In the data rows, 128 means zero.
Here are some points, each followed by its number:
tensor([199, 207, 127, 212, 195, 105, 200, 127]) 0
tensor([106, 106, 106, 106, 105, 105, 105, 106]) 1
tensor([134, 136, 140, 137, 136, 140, 138, 135]) 2
tensor([106, 106, 127, 106, 105, 105, 105, 128]) 3
tensor([107, 106, 106, 106, 105, 105, 105, 106]) 4
tensor([173, 106, 185, 106, 105, 177, 105, 178]) 5
tensor([131, 106, 138, 106, 137, 140, 140, 125]) 6
tensor([181, 176, 163, 179, 119, 178, 173, 177]) 7
tensor([128, 110, 106, 106, 105, 137, 112, 106]) 8
tensor([141, 138, 127, 138, 131, 145, 140, 130]) 9
tensor([183, 142, 194, 142, 188, 191, 187, 183]) 10
tensor([117, 116, 106, 119, 105, 105, 105, 106]) 11
tensor([113, 111, 173, 115, 163, 118, 131, 171]) 12
tensor([115, 106, 106, 109, 121, 118, 121, 106]) 13
tensor([143, 116, 134, 109, 143, 145, 144, 142]) 14
tensor([106, 106, 106, 106, 133, 112, 134, 106]) 15
tensor([106, 137, 136, 134, 137, 133, 137, 136]) 16
tensor([109, 106, 106, 106, 107, 108, 111, 107]) 17
tensor([158, 106, 163, 144, 155, 105, 105, 106]) 18
tensor([131, 121, 106, 124, 105, 132, 124, 122]) 19
tensor([131, 130, 155, 135, 147, 134, 136, 146]) 20
tensor([106, 106, 138, 106, 138, 105, 131, 120]) 21
tensor([109, 107, 108, 106, 116, 112, 118, 108]) 22
tensor([114, 121, 122, 120, 125, 127, 126, 132]) 23
tensor([143, 106, 106, 106, 148, 142, 139, 106]) 24
tensor([127, 134, 159, 124, 153, 158, 168, 169]) 25
tensor([161, 158, 155, 146, 158, 175, 158, 159]) 26
tensor([119, 121, 125, 117, 127, 122, 131, 120]) 27
tensor([106, 106, 106, 106, 105, 105, 105, 106]) 28
tensor([107, 112, 106, 106, 106, 105, 105, 106]) 29
tensor([106, 118, 121, 122, 112, 105, 105, 113]) 30
tensor([137, 157, 153, 130, 105, 147, 105, 159]) 31
tensor([124, 131, 135, 120, 135, 137, 138, 135]) 32
tensor([158, 106, 135, 158, 134, 105, 133, 106]) 33
tensor([106, 106, 106, 106, 105, 105, 105, 106]) 34
tensor([106, 138, 106, 132, 105, 105, 105, 106]) 35
tensor([106, 106, 106, 106, 115, 105, 119, 111]) 36
tensor([128, 111, 113, 114, 105, 130, 105, 110]) 37
tensor([106, 134, 134, 127, 135, 105, 144, 136]) 38
tensor([144, 107, 106, 135, 105, 105, 105, 106]) 39
tensor([154, 206, 148, 211, 105, 175, 105, 205]) 40
tensor([106, 106, 130, 106, 140, 109, 137, 119]) 41
tensor([149, 146, 132, 147, 149, 151, 149, 133]) 42
tensor([151, 157, 158, 157, 145, 132, 145, 157]) 43
tensor([122, 112, 106, 113, 105, 118, 105, 119]) 44
tensor([135, 128, 128, 134, 137, 138, 138, 130]) 45
New points follow, each followed by the number of its nearest point above by angle, seen from the average point of the numbered points.
tensor([184, 160, 112, 182, 116, 149, 132, 114]) 9
tensor([131, 129, 131, 124, 123, 125, 125, 132]) 31
tensor([106, 137, 123, 135, 124, 105, 123, 136]) 38
tensor([106, 110, 109, 107, 148, 113, 160, 106]) 15
tensor([106, 106, 134, 106, 142, 105, 105, 106]) 21
tensor([117, 142, 108, 138, 112, 122, 144, 142]) 38
tensor([159, 157, 114, 156, 137, 158, 156, 119]) 9
tensor([154, 106, 127, 116, 105, 105, 105, 128]) 39
tensor([106, 158, 120, 106, 125, 158, 157, 154]) 32
tensor([106, 155, 114, 154, 105, 105, 105, 106]) 35
tensor([106, 155, 181, 176, 172, 105, 105, 171]) 20
tensor([170, 106, 106, 106, 105, 160, 105, 106]) 8
tensor([106, 127, 106, 153, 105, 105, 105, 106]) 35
tensor([191, 120, 124, 180, 182, 181, 182, 114]) 45
tensor([116, 125, 124, 126, 129, 129, 129, 115]) 27
tensor([106, 106, 113, 106, 135, 114, 138, 118]) 15
tensor([113, 125, 113, 138, 116, 114, 115, 109]) 35
tensor([160, 169, 114, 171, 164, 127, 169, 114]) 0
tensor([108, 120, 117, 106, 110, 112, 115, 130]) 3
tensor([122, 129, 127, 127, 133, 118, 136, 128]) 38
tensor([125, 126, 148, 126, 148, 135, 134, 129]) 20
tensor([150, 148, 146, 148, 127, 150, 149, 147]) 7
tensor([106, 120, 133, 114, 105, 107, 110, 139]) 3
tensor([110, 106, 108, 118, 125, 125, 114, 106]) 13
tensor([124, 114, 128, 125, 119, 128, 120, 135]) 3
tensor([142, 122, 154, 124, 142, 142, 142, 152]) 10
tensor([106, 152, 106, 106, 105, 105, 105, 119]) 35
tensor([118, 106, 127, 106, 123, 138, 142, 121]) 6
tensor([179, 192, 196, 194, 187, 105, 157, 191]) 43
tensor([106, 141, 106, 142, 105, 105, 105, 106]) 35
